(in the rows, 128 means zero)
The rows below come in pairs that one turn or mirror swaps. Which row does each named row swap with?
The rows were stretched afterwards, more along some directions than others.
momoz: [115 103 139 156 163 125 119 144 105 157 160 138 128 130 140  93 156 139
 129 116 130]
zapez: [121 164 145 157 133 158 149 166 129 126 159 123  93 114 127 120 162 157
 138 130 115]
geko: [108 111 136 158 129 165 139 152 114 141 191 136 116 136 133  96 170 145
 104 116 123]
gad: [154 181 140 155 159 127 113 118 115 128 170 101 131 119 124 150 146 178
 132 141 121]
kurol: [121 162 131 149 127 140 137 119 119 132 161 118 131 136 112 143 148 145
 106 125 123]
bekal: [115 166 152 153 128 155 110 144 126 142 165 118  95 138 127 118 162 161
 129 138 111]
zerum: [134 158 149 141 154 154  96 132 124 142 191 116 109 132 134 137 169 150
 131 145 123]
Dogap: [ 98 142 118 125 121 142 131 133 101 107 158 119 130 133 106 128 140 130
 107  99 150]
bupab: [138 176 146 152 164 143 112 102 115 117 177 112 138 115 121 162 157 162
 112 137 134]
gumod: [126 121 160 124 155 149 105 131 111 134 189 126 139 136 138 128 173 160
  87 129 118]
Fop: [137 179 156 137 159 149 115 137 109 120 170 125 111 116 140 145 157 157
 131 136 132]
Kega: [158 142 140 145 151 129  95 135 115 131 190 132 141 124 147 126 155 158
 138 142 139]
Mose: [129 146 158 150 144 159 103 114 102 129 204 137 149 134 138 143 155 163
  90 140 113]
bivoz: [122 135 142 119 124 146 109 112 128 130 181 138 140 131 144 127 156 147
 112 142 137]
kare: [125 127 149 123 124 126 104 137 114 144 188 172 149 144 138 105 152 131
  77 125 125]
Nokof: [ 91 112 159 143 132 151 130 145 106 122 179 136 121 129 151  94 179 124
  82 113 114]
Voku: [117 125 145 161 139 139 137 132  96 128 159 130 106 118 145  90 156 145
 136 119 129]
voger: [141 145 124 150 136 132 148 140  95  91 171 105 148 116 115 126 148 146
 135 123 138]
nos: [143 176 144 155 142 137 121 132 127 132 177 122 137 124 131 146 149 144
 134 148 119]
pemu: [104 151 143 149 139 164 138 133  90 112 171 119 132 115 135 121 173 150
  89 124 135]
Bir: [135 137 148 162 162 155 125 138  94 102 169  88 129 109 132 151 159 152
 109 132 129]
pil: [118 135 143 148 162 163 122 138  94 130 167 117 126 108 136 128 163 148
  91 118 142]
taz: [130 118 141 125 149 124 114 121 110 147 182 160 160 135 145 103 168 132
  80 117 129]
zumim: [108 121 131 114 145 143 129 127 111 134 139 137 108 127 125 109 155 128
  98 109 145]
Bufud: [146 126 147 118 160 120  89 125 117 135 180 140 158 130 146 146 154 149
 105 135 143]
dif: [115 103 136 157 115 141 132 128 119 140 177 130 146 130 152  92 169 128
  94 128 122]
Kiz: [138 158 126 135 130 118 133 155 130 122 131 128 104 131 123 117 144 133
 162 122 135]
Vogop: [121 144 130 138 127 138 138 140 119 109 137 117 112 123 120 115 160 132
 142 130 146]
gefa: [129 122 140 150 146 153 111 152  95 109 178 122 127 123 149 112 156 134
 138 140 140]
gis: [119 141 164 131 114 148 107 140 117 127 206 128 129 146 129 117 165 166
  93 133 109]
Bodas: [117 108 137 133 118 148 122 146 122 120 180 121 113 139 137 102 168 138
 118 124 131]
vomo: [130 113 139 130 134 126 145 140 138 152 137 136 111 123 147  90 157 138
 150 129 116]
doket: [122 134 136 152 140 136 113 146 105 115 188 118 146 137 128 124 137 148
 145 129 116]
gurot: [111 138 151 130 138 146 126 144 101 122 162 132 124 125 124 116 150 124
  87 115 128]
sobo: [120 113 151 117 132 139 120 132 116 139 183 148 152 129 149 124 174 137
  71 125 132]
tev: [118 139 149 116  99 132 126 146 132 141 183 158 130 144 126 113 172 140
 107 126 115]
Paze: [126 172 148 124 123 137 109 142 144 154 165 137  96 148 124 115 171 148
 150 135 119]
Dipez: [117 144 142 158 133 158 125 153 120 121 150 102 113 125 127 118 158 162
 150 127 119]
bom: [146 149 137 129 158 115 130 144 118  98 150  95 127 127 114 145 138 152
 174 124 136]
movog: [108 134 126 119 144 148 117 128  96 117 159 127 137 123 121 122 149 141
 102 109 163]
vafum: [119 123 140 164 115 151 136 146 116 138 177 137 132 140 129 102 165 132
 103 124 102]
ruvu: [131 138 126 156 134 141 143 157 119 126 162 135 138 119 144 132 156 133
 131 133 136]
mokef: [ 93 128 136 156 131 153 153 140 115 140 158 140 125 132 131  92 176 134
  86 112 107]
patu: [133 148 123 126 167 142 124 130 101 125 165 125 133 113 130 130 143 146
 116 117 160]
nebib: [121 139 153 137 139 135 100 123 116 151 185 131 111 131 148 119 166 150
 129 140 119]
Fegud: [113 192 131 142 124 150 136 142 105 117 166 124 128 122 111 134 150 155
 118 124 134]
bol: [134 117 161 146 154 139 115 111 118 111 188 138 148 133 141 143 167 131
 104 137 127]
Zavev: [125 165 133 128 137 147 130 137  98  96 185 112 133 122 110 145 137 137
 123 126 149]
gogev: [129 118 149 140 177 129 124 135 142 146 144 123 116 119 138 133 160 133
 126 123 137]
Peb: [111 138 120 117 124 127 134 134 141 146 136 147 106 137 126  91 143 127
 159 122 133]
zovot: [105 147 152 120 104 153 109 135 137 141 185 135 122 147 131 128 161 145
 107 138 112]
vekil: [117 134 129 135 117 133 136 121 108 116 168 156 141 127 120 105 134 136
 124 127 134]
rubib: [105 115 119 153 164 153 134 137  99 122 157 136 138 131 132 102 167 128
  92 104 146]
nok: [147 139 152 174 148 153 135 134 108 108 175 108 146 105 148 130 160 162
 100 142 119]

Bodas is swapped with voger
sobo is swapped with movog
Mose is swapped with Fop
bekal is swapped with nos
ruvu is swapped with Dipez
doket is swapped with zapez

